A: a few groups of rows, each row roughly a mix of its group's hidden directions
A (82 x 10)
array([[  4,   6,  10,  32,  -6, -43,  -2,  35,  11,  13],
       [ 12,  41,  26,  10,  22,  -4,  25,  29,   5,  -3],
       [ 10,  38, -31, -16, -19,  -5, -26, -23,  13,   4],
       [ 36,   5, -25,  -3,   9,  18, -21,  25,   3,  33],
       [  3,   8,   3,  17,  28,  50,   8,  13, -22,  12],
       [ 42,  -9,   7, -22,  -6,  -1,  16,  -3,  36,  24],
       [ 52,   9,   3,   5,   9,  18, -18,  -1,  31,   5],
       [ -2,  44, -11, -17,   4,   0, -36, -23, -18,  -1],
       [  2, -30,   2,  -9, -11,  10, -17, -52, -12,  13],
       [ 26,   1, -20,  27,  13, -38, -28,  -7,  -2, -16],
       [ 33,  -3,  33,  25,  -8, -25,   1,  18,  24,  11],
       [ 16,  -2,  -4, -20,  17,  27,   1, -47, -20, -16],
       [ 11,   2,   4,  37, -13,  -5, -25,  45,   2,  15],
       [-11,   9, -21,  54, -11,  17,  -7, -16, -12,  -9],
       [-17,  10,  38, -14, -10,  -8,  20, -36,  16, -20],
       [ -5, -38, -16,  11, -38, -10,  12,  -2,   5,  31],
       [ 36,  17,   7, -22,  -1,  27,  -7,   2,  29,  28],
       [ 13,  11, -35,  39,  -3, -31,   9,   3,   4,  21],
       [-28,  17, -26, -11,   8,  -6, -34,  21, -25, -18],
       [ 27,   7, -19,  11,  38,  22, -23,  19, -14, -14],
       [ -9,  11,  20,  -2, -10, -17,  38,  24,  37, -13],
       [  7,   1,  22,  30,  -2,  -2, -36,  39, -17,  -5],
       [ -3,   9, -25,   4,   8, -54,  25,   0,   6,  15],
       [-28,  -5,  21, -27, -30, -25,  16, -19,  17, -12],
       [ -9,  14,  55,  -8,  15,  -2,  25, -17,  -2,  -6],
       [ 29,  26,  17, -27,   1,  24,  -2, -10,  25,  26],
       [ 22,  35, -23,   8,  28,  10, -19,  28,  -5, -12],
       [ 25,  15, -19,  26,  26, -30, -26, -10, -15,  -6],
       [-25,  -8,  33, -22, -22,  23,  28,  -8,  20,  -7],
       [ 13,  39,   8, -15,   9,   8, -23, -41, -11,   5],
       [ -3,  12,  -6,  46,  11, -36,  -2,  -7, -25, -12],
       [ 48,  11, -12,  21,  17, -14, -29,  -6,  12,  -6],
       [ 23, -10,  15, -16, -19,   3,  13,  15,  45,  25],
       [-13, -31, -26,  29,  -4, -26,  -8,  18, -18, -22],
       [-23,  12, -21,  11,  18, -40,  -7,  16, -32,  -5],
       [-13, -24,   2,  39,  14,  28,  11,  14, -17, -26],
       [-11, -19, -21,  19, -18, -15,  17,  48,   3,  13],
       [ -1,  -5,  32,  17,  10,  -6,  42,  36,   6,   4],
       [  5,   5,  22,  -5,  28, -43,   9, -19, -22, -22],
       [ 35,  22,   7, -25,   1,  25,  -7,  -1,  25,  29],
       [-23, -29,  28, -16,  22,  11,  -6, -19, -13, -31],
       [-13,  10,  -8,  32,   0, -50,   7,  23,   0,   9],
       [ 45, -10,  30,   5,  -7,  27, -21,  10,  11,   7],
       [-13,  -2,  -5,   5, -15, -17,  28,  45,  29, -11],
       [  8, -36, -12,  35,  -7,  -7,  -9,  16,  10, -35],
       [-13,  16,   1,  16, -17, -24,  26,  41,  -2,  25],
       [-35,  39,   8, -23,   2, -17,  -8,  11,   0, -27],
       [-43, -23,   9,  18,  -5,  -3,  21,   0, -19, -30],
       [-24,   6,  24,  36,   6, -14,   0, -19, -21, -33],
       [-18, -34,  14,  -4, -31, -14,  31,  -4,  27,   2],
       [  3, -43, -25,   1,  -8,  13, -27, -26, -17,  10],
       [-22,  -2,  22,  39, -21,  30, -18,  12,  -1, -16],
       [  7,  -3,  34, -35,  21, -37,  13,  -2,  -3, -11],
       [ 34,  28,   5,  22,  36,   1, -15, -22,  -4,  -5],
       [ -7,  30, -35,  -1, -31, -20, -15,   7,  -6,  26],
       [ 31,  21,  19,  16,  40,  19,   0,   7, -20,   6],
       [ 18,  -8,  25,  11, -10,  47,  -8, -27,   5, -15],
       [  5,   2,  23,  10,  14,  -3, -38,  30, -34, -14],
       [ 36,   8,  18, -19, -10,  20,  -4,  -8,  43,   7],
       [  9,  -3,  10,  41, -24,  34, -22,  18,  11,   4],
       [-31,  32, -12, -11, -17, -27,   4,  30,  13, -13],
       [-41,  -1, -15, -28,  -9, -17,  19,  24,  19,  13],
       [-38,  27,   2, -27,   0, -12, -26, -12, -18, -18],
       [ 46,  -4,  40,  -3,  14, -22, -11,   6,  -4,  -3],
       [ -8,  -9, -22, -34, -25,  -1,  -3,  29,   2,  36],
       [ 26,  -9, -18,   6,  -1,  17, -27, -35, -21,  26],
       [-35,  33,   0, -25,  -1, -16, -11,  10,   6, -33],
       [  5,  26,   8,   0,  43,  13, -21,  11, -27, -20],
       [ -8, -25,  -6,   4,   1,  -3,  22,  39,  31, -29],
       [ -6,   4,  16,  19,  -1, -51,   5,  34,  10,   7],
       [-44,  -1,  23,  14, -17,   4, -10,  36,   5, -10],
       [-19, -25, -14,  16, -14, -14,  18,  49,   0,   6],
       [  8,  -3,  36, -12, -12,  32,  17, -12,  36, -10],
       [-39,   8,   5,  38,  -5, -16, -13,  23, -18, -14],
       [ 34,   4,   0,  22,  12,   7, -38,  16, -32,  -2],
       [  2,   2,  35,  45,  -2,   2, -21,   2, -17, -23],
       [  6,   6, -31,  28,  27, -17, -18,  10, -36,   4],
       [ 22, -10, -27, -15, -23, -32, -24,  15,  21,  13],
       [ 33,   7,  23, -14, -11,  10,  -5, -16,  46,  -3],
       [  9,  -7,  28,  26, -26,   9,  18, -10,  42,   3],
       [-13,  10,   2,  -4,  -2, -13,  24,  37,  34, -30],
       [ 39,   5,  -5,  37,  27,   2, -20,  -7,   3, -18]])
one row of each group, then the others: which group is each in?
[ 28,  11,   1,  39,  36,   8, -12, -11, -10, -18] | M
[ 21,  -8,  11, -40,  14,  13,  16, -41,   3,  -8] | E
[-15, -30,  -9, -10, -41, -10,   0, -33,   9,  17] | Z

[ 32, -14,  10,   3,  -8,  40,  -2,  14,  36,  -1] | M
[ -3,  -5,   4,  26, -27,  34, -24,  33,  14,  11] | E
[  4, -36,   9, -10,  -9,  13,  -8, -52,   0,   4] | Z
[-20,   2, -35,  17, -15,  45,  -6, -18,  -5,  -1] | E
[-11,   4, -14, -23,  21,   5, -31,  21, -42,  -8] | E
[ 36,   1,  16,   9,  43,  28,  -5,  -9,  -5, -13] | Z
